Turns, then the turns between two rows, first turn first; the first pair answered
M (before -> after):
[ -4   0   5 -13 -10   5   7   4  -8   6   4   1]  ->  [  2  -4   1 -12  -8   5   6   5 -12   8  -4   4]
[-15  10 -21  12  15  -6 -11  -5   5   6 -29  -4]  ->  [-27  14 -16  10  10  -6 -13  -8  13   6 -21 -13]
[ 12  -1 -13   3   1   4   0   1  -1  -1  -7  20]  ->  [  9   1  -5  15  14  -6   7   0  -1   5 -10   7]
[-15   6  24 -13 -25   7  -5  -3   1   2   7   2]  ->  [  1  -2  12 -15 -22   9 -12   1 -12   2  -3  20]
J (before -> after):
[-13  13  -5  12  10  -5  -2  -8  10 -16 -26 -33]  ->  [-17  14   0   1   4  -4 -12  -6  18 -17  -8 -38]
[ 13   4   4   7  21  -1  -3  -6   5   5  13 -19]  ->  [ 13   5   4   8  20  -1  -1  -4   5   6  14 -19]
[ -1  14   0 -16  20   5 -28 -10   7 -10   4  -3]  ->  [ -1   6   3 -23  12   4 -24  -6  10  -9  24  -5]
[  5   0 -18 -15  -6  -6 -30   4  -6   6  -3  15]  ->  [  5  -3 -16 -18  -8  -6 -26   4  -7   6   5  14]
N (before -> after):
[  1  -6  -2   4  -5  -4   9  -4 -20   7  11  -8]  ->  [ 14  -7  -9   4   4   5   4  -4 -15   4  11  -4]
[  6  -1   0 -12  15  -4   3   3   3   5  13   2]  ->  [ -3  -6  -4 -18  -5   2   6   4   1   3  10  13]
[ 22 -10  -3 -10   6   0 -16  10  -5   5  11   9]  ->  [ -6  -9   8 -11 -16 -13  -7   9 -12   9  11   9]
Then:
Each pair is 2 to 3 turns apart.
[ 11   5   4   5  21 -15   1   0   3  -3  -4 -14]  ->  [ 10   7 -11   3   6  -2  -5   5  -2  -7 -23   6] => N M J
[-10   1  -5   3 -16  -6  14  -4  15  10   2 -10]  ->  [ -3   5  -6  -6 -14   1  10  -5  19   7   6  -8] => N M N
[-16 -13   9  13 -23 -21  27   2 -31  13 -15   7]  ->  [ 19  -9 -26  -4 -17  42  13   0   4 -10   2  15] => N M N
[-11   3  -5   0 -13   2  -5   0  -4   0 -24  10]  ->  [-15  12   7   3   4  -7  -8  -7  10   3  -8 -15] => N M
[ 12  -3 -11  11  13   4   2   1  -4  -4 -27  10]  ->  [-16   3   3  17   3  -7  14  -5   0   1 -20  -7] => M N N
[ -6  -4  -9  17  -6   3   5   6 -17  10 -43  25]  ->  [-14  21   8  18  23 -14 -16  -3  -8  12 -38  -6] => N J
[  8  -2  -5  20  -4  -6  28   0   1  10 -14   5]  ->  [ 10  10  -8  21   7  -1  12  -3   4   7 -26   1] => N J
[ -8   5  11  23  17 -18  17  -7  -3   9 -16 -18]  ->  [-28   1   6  16 -15 -10  24   0  -9  10 -20  -1] => N N
[  1 -13   3   5   4  -7  17  -2   9   5  12 -19]  ->  [  4 -17  -5 -11 -16   7   6   3   7  -2  17   2] => M M
[ 23 -17  -5  25  26  -8  16  -5 -17  -2 -12  13]  ->  [  4 -17   5  30  19 -22  20  -6 -20   5 -11   6] => N N
[ -4   2  -2 -15 -25  16  -6   6   2  -8   2   7]  ->  [-17   5  19  -1 -12 -16   2   4 -10   6  -2  -8] => M N M
[-28   7 -12  -6 -14  -5 -28  -9  14   6 -20   4]  ->  [-15   7  -4   3  12 -22 -30  -9   9  11 -23  -7] => M N
[ 17 -15   2   0  -6  -9   8  -1   6  -1  44   6]  ->  [  8 -18   4   1 -15 -16   9  -1  -3   1  42  11] => M N
[ -8  10  10   6   8 -20 -10  -4   4  12 -17  -2]  ->  [-18   8   2  -7 -19  -2 -12  -2   9   4 -10   9] => M N N
[ -4  10  16  31  12 -25  24  -8 -13  15 -12 -31]  ->  [ 11  16  -3  28  16  20  25 -14  19  -1  -1 -37] => N M M
[ 13  -9   2 -22  -2  -3 -10  10   2   5  30   8]  ->  [  9 -14   4 -18  -6 -13  -8  11 -11   9  20  17] => N M
[-18 -18   0  23  -8   0  30  22  10   9   8   3]  ->  [-31   2  -3  27  -4   2  16  16  17   5 -12  -4] => J J M
[-25   5   1   1 -21  -4  13  -7   4   2 -10  -3]  ->  [  1   4   7  11  18 -22   4  -8  -4   8 -15 -10] => M M N
[ 19   7  -4 -14   8  14 -17   6  -1  -4  -8   0]  ->  [ -6   6  -5 -13 -18  21  -3   5  -2  -4 -13   6] => M M N
[ 17   2 -11   6 -10  29  15   8   9  -7  -9  10]  ->  [ -3   4  -1  19 -15  16  31   3   4  -4 -13   2] => M M N
[19 -8  4  1 20  7 16  0 18  0 18 -9]  ->  [ 8 -7  0 -5  4 19 12 -1 23 -5 25 -7] => J M M
[  8  -4  -6  -4   8  14   6   1  -5 -16 -20   3]  ->  [ -1   6  -2 -19   2  16 -10   0   4 -18  -6  -3] => J J J
